In the data rows, zero lies at 7.5, halfway between 7 and 8.
Here are some points, one per row:
[11, 8, 2, 6, 1, 13, 3, 10, 10, 15, 10, 11, 9, 11, 7, 14, 7, 6, 14,
 12, 4, 8, 3, 12, 9, 12, 10, 11, 3, 9, 8, 14, 12, 6, 3, 12, 13, 12,
 4, 8, 7, 7, 8]
[7, 7, 10, 8, 10, 8, 2, 4, 6, 4, 7, 7, 9, 4, 8, 8, 11, 6, 8,
 9, 5, 5, 8, 8, 2, 4, 3, 10, 2, 7, 5, 8, 8, 9, 6, 8, 5, 12,
 10, 6, 9, 7, 12]
[7, 9, 10, 5, 10, 6, 5, 5, 7, 6, 7, 8, 8, 9, 5, 7, 4, 13, 7,
 7, 8, 8, 7, 8, 5, 7, 9, 6, 7, 6, 7, 6, 7, 11, 7, 9, 6, 7,
 1, 10, 7, 9, 0]
[5, 6, 7, 7, 9, 9, 7, 9, 8, 7, 6, 8, 6, 7, 11, 6, 4, 7, 5,
 8, 11, 4, 8, 8, 13, 6, 6, 3, 8, 8, 9, 8, 10, 7, 4, 9, 8, 7,
 6, 6, 4, 12, 13]
[4, 7, 11, 4, 5, 10, 8, 9, 10, 7, 6, 7, 3, 7, 12, 6, 10, 3, 7,
 10, 13, 6, 6, 5, 2, 10, 9, 4, 9, 8, 4, 8, 4, 9, 9, 6, 6, 6,
 1, 6, 5, 9, 11]
[6, 8, 8, 6, 7, 2, 8, 7, 9, 7, 8, 8, 10, 10, 8, 8, 4, 8, 9,
 7, 13, 8, 7, 5, 5, 8, 6, 8, 8, 7, 8, 6, 7, 2, 3, 6, 8, 8,
 7, 8, 13, 12, 5]
[7, 13, 5, 9, 7, 5, 9, 7, 8, 7, 8, 7, 4, 10, 9, 6, 5, 6, 7,
 5, 6, 7, 7, 9, 6, 7, 4, 7, 10, 8, 6, 6, 10, 7, 4, 7, 7, 8,
 8, 1, 2, 2, 8]
[10, 3, 6, 6, 7, 9, 9, 7, 7, 5, 10, 10, 9, 11, 5, 8, 8, 8, 6,
 6, 7, 9, 8, 4, 7, 5, 6, 6, 11, 7, 10, 6, 8, 15, 10, 5, 10, 7,
 6, 5, 7, 10, 11]
[7, 8, 5, 9, 8, 10, 4, 6, 8, 7, 6, 5, 11, 8, 14, 6, 9, 9, 9,
 8, 9, 6, 7, 9, 13, 6, 3, 9, 6, 8, 3, 7, 6, 9, 14, 5, 6, 13,
 9, 10, 9, 10, 4]
[9, 7, 10, 7, 10, 6, 12, 11, 6, 6, 3, 9, 10, 7, 9, 7, 8, 10, 4,
 7, 11, 8, 7, 11, 8, 8, 9, 10, 6, 10, 6, 7, 9, 10, 6, 8, 5, 7,
 6, 10, 13, 3, 11]
[12, 6, 8, 6, 6, 8, 10, 2, 8, 7, 8, 7, 10, 3, 8, 7, 4, 11, 6,
 7, 1, 8, 8, 5, 9, 6, 5, 8, 9, 9, 9, 6, 8, 2, 7, 3, 10, 2,
 6, 7, 10, 3, 10]
[8, 10, 3, 8, 12, 7, 11, 11, 5, 8, 7, 4, 11, 6, 6, 7, 4, 7, 12,
 8, 7, 3, 10, 3, 6, 7, 8, 7, 6, 15, 3, 10, 12, 8, 9, 6, 8, 5,
 8, 7, 7, 7, 6]
[8, 4, 9, 14, 4, 8, 3, 9, 3, 8, 12, 2, 6, 4, 8, 8, 7, 7, 11,
 5, 7, 15, 12, 5, 9, 4, 7, 9, 7, 1, 13, 8, 7, 11, 8, 5, 4, 2,
 8, 7, 11, 9, 9]
[9, 5, 6, 9, 10, 7, 7, 11, 7, 9, 6, 8, 4, 5, 6, 7, 9, 9, 6,
 6, 9, 7, 7, 12, 1, 7, 7, 9, 7, 7, 8, 7, 8, 3, 9, 8, 7, 6,
 12, 1, 10, 11, 2]
[8, 5, 9, 7, 7, 3, 7, 5, 10, 9, 4, 4, 3, 9, 1, 7, 6, 10, 8,
 7, 5, 7, 6, 6, 10, 10, 10, 7, 8, 5, 4, 6, 7, 10, 7, 8, 6, 8,
 13, 12, 5, 12, 10]
[6, 14, 5, 13, 9, 4, 8, 12, 6, 7, 4, 7, 8, 5, 10, 9, 7, 8, 3,
 4, 2, 9, 10, 11, 10, 7, 10, 9, 9, 7, 9, 7, 9, 7, 9, 8, 6, 8,
 5, 8, 11, 10, 9]
[5, 11, 13, 9, 6, 14, 9, 4, 11, 8, 8, 3, 12, 9, 4, 10, 6, 8, 7,
 9, 9, 8, 6, 3, 6, 12, 15, 4, 9, 5, 7, 7, 7, 8, 8, 10, 6, 10,
 11, 3, 6, 5, 6]
[3, 4, 9, 6, 6, 7, 7, 11, 8, 7, 5, 10, 8, 10, 8, 4, 8, 2, 4,
 12, 3, 4, 8, 6, 8, 7, 6, 2, 10, 7, 6, 10, 3, 8, 5, 8, 6, 6,
 8, 11, 10, 3, 3]
[8, 6, 10, 6, 7, 3, 7, 9, 9, 8, 10, 12, 5, 10, 10, 11, 9, 5, 7,
 11, 9, 7, 4, 7, 10, 10, 6, 11, 2, 8, 11, 9, 10, 10, 15, 11, 11, 7,
 8, 5, 5, 5, 5]
[6, 4, 5, 7, 9, 7, 9, 7, 8, 7, 8, 6, 10, 9, 4, 7, 15, 11, 8,
 5, 7, 8, 8, 8, 10, 8, 8, 6, 10, 8, 6, 6, 8, 4, 5, 6, 7, 7,
 9, 9, 5, 6, 6]
[11, 14, 7, 8, 6, 10, 12, 4, 7, 8, 5, 10, 1, 3, 6, 8, 10, 9, 9,
 7, 10, 9, 7, 8, 6, 7, 5, 7, 7, 9, 13, 6, 7, 8, 9, 6, 10, 8,
 11, 15, 8, 7, 6]
[11, 6, 9, 7, 7, 9, 9, 10, 1, 5, 11, 8, 7, 6, 6, 7, 5, 1, 7,
 6, 8, 8, 10, 10, 10, 6, 9, 8, 7, 6, 7, 3, 5, 3, 10, 7, 8, 9,
 8, 9, 4, 10, 8]
[4, 8, 4, 6, 11, 7, 6, 4, 9, 10, 14, 8, 6, 7, 9, 5, 8, 10, 8,
 7, 9, 7, 6, 7, 8, 10, 12, 12, 10, 7, 8, 12, 0, 7, 6, 10, 11, 8,
 6, 9, 6, 5, 9]
Along one direction, these points spread out more than along any other. Take the direction at right angles to it along which they spread out most. Then take the direction at right angles to both along which they spread out most. Go by this last direction. For each point below, how far along it does it lie, from 0 to 99? 50 is the average, and the first point above lies past it. One standard deviation of the points above along it is 16.
[6, 8, 8, 6, 7, 2, 8, 7, 9, 7, 8, 8, 10, 10, 8, 8, 4, 8, 9,
 7, 13, 8, 7, 5, 5, 8, 6, 8, 8, 7, 8, 6, 7, 2, 3, 6, 8, 8,
 7, 8, 13, 12, 5] 45
[8, 4, 9, 14, 4, 8, 3, 9, 3, 8, 12, 2, 6, 4, 8, 8, 7, 7, 11,
 5, 7, 15, 12, 5, 9, 4, 7, 9, 7, 1, 13, 8, 7, 11, 8, 5, 4, 2,
 8, 7, 11, 9, 9] 92
[5, 6, 7, 7, 9, 9, 7, 9, 8, 7, 6, 8, 6, 7, 11, 6, 4, 7, 5,
 8, 11, 4, 8, 8, 13, 6, 6, 3, 8, 8, 9, 8, 10, 7, 4, 9, 8, 7,
 6, 6, 4, 12, 13] 43
[10, 3, 6, 6, 7, 9, 9, 7, 7, 5, 10, 10, 9, 11, 5, 8, 8, 8, 6,
 6, 7, 9, 8, 4, 7, 5, 6, 6, 11, 7, 10, 6, 8, 15, 10, 5, 10, 7,
 6, 5, 7, 10, 11] 68
[9, 7, 10, 7, 10, 6, 12, 11, 6, 6, 3, 9, 10, 7, 9, 7, 8, 10, 4,
 7, 11, 8, 7, 11, 8, 8, 9, 10, 6, 10, 6, 7, 9, 10, 6, 8, 5, 7,
 6, 10, 13, 3, 11] 26
[12, 6, 8, 6, 6, 8, 10, 2, 8, 7, 8, 7, 10, 3, 8, 7, 4, 11, 6,
 7, 1, 8, 8, 5, 9, 6, 5, 8, 9, 9, 9, 6, 8, 2, 7, 3, 10, 2,
 6, 7, 10, 3, 10] 49
[4, 7, 11, 4, 5, 10, 8, 9, 10, 7, 6, 7, 3, 7, 12, 6, 10, 3, 7,
 10, 13, 6, 6, 5, 2, 10, 9, 4, 9, 8, 4, 8, 4, 9, 9, 6, 6, 6,
 1, 6, 5, 9, 11] 56
[11, 6, 9, 7, 7, 9, 9, 10, 1, 5, 11, 8, 7, 6, 6, 7, 5, 1, 7,
 6, 8, 8, 10, 10, 10, 6, 9, 8, 7, 6, 7, 3, 5, 3, 10, 7, 8, 9,
 8, 9, 4, 10, 8] 55
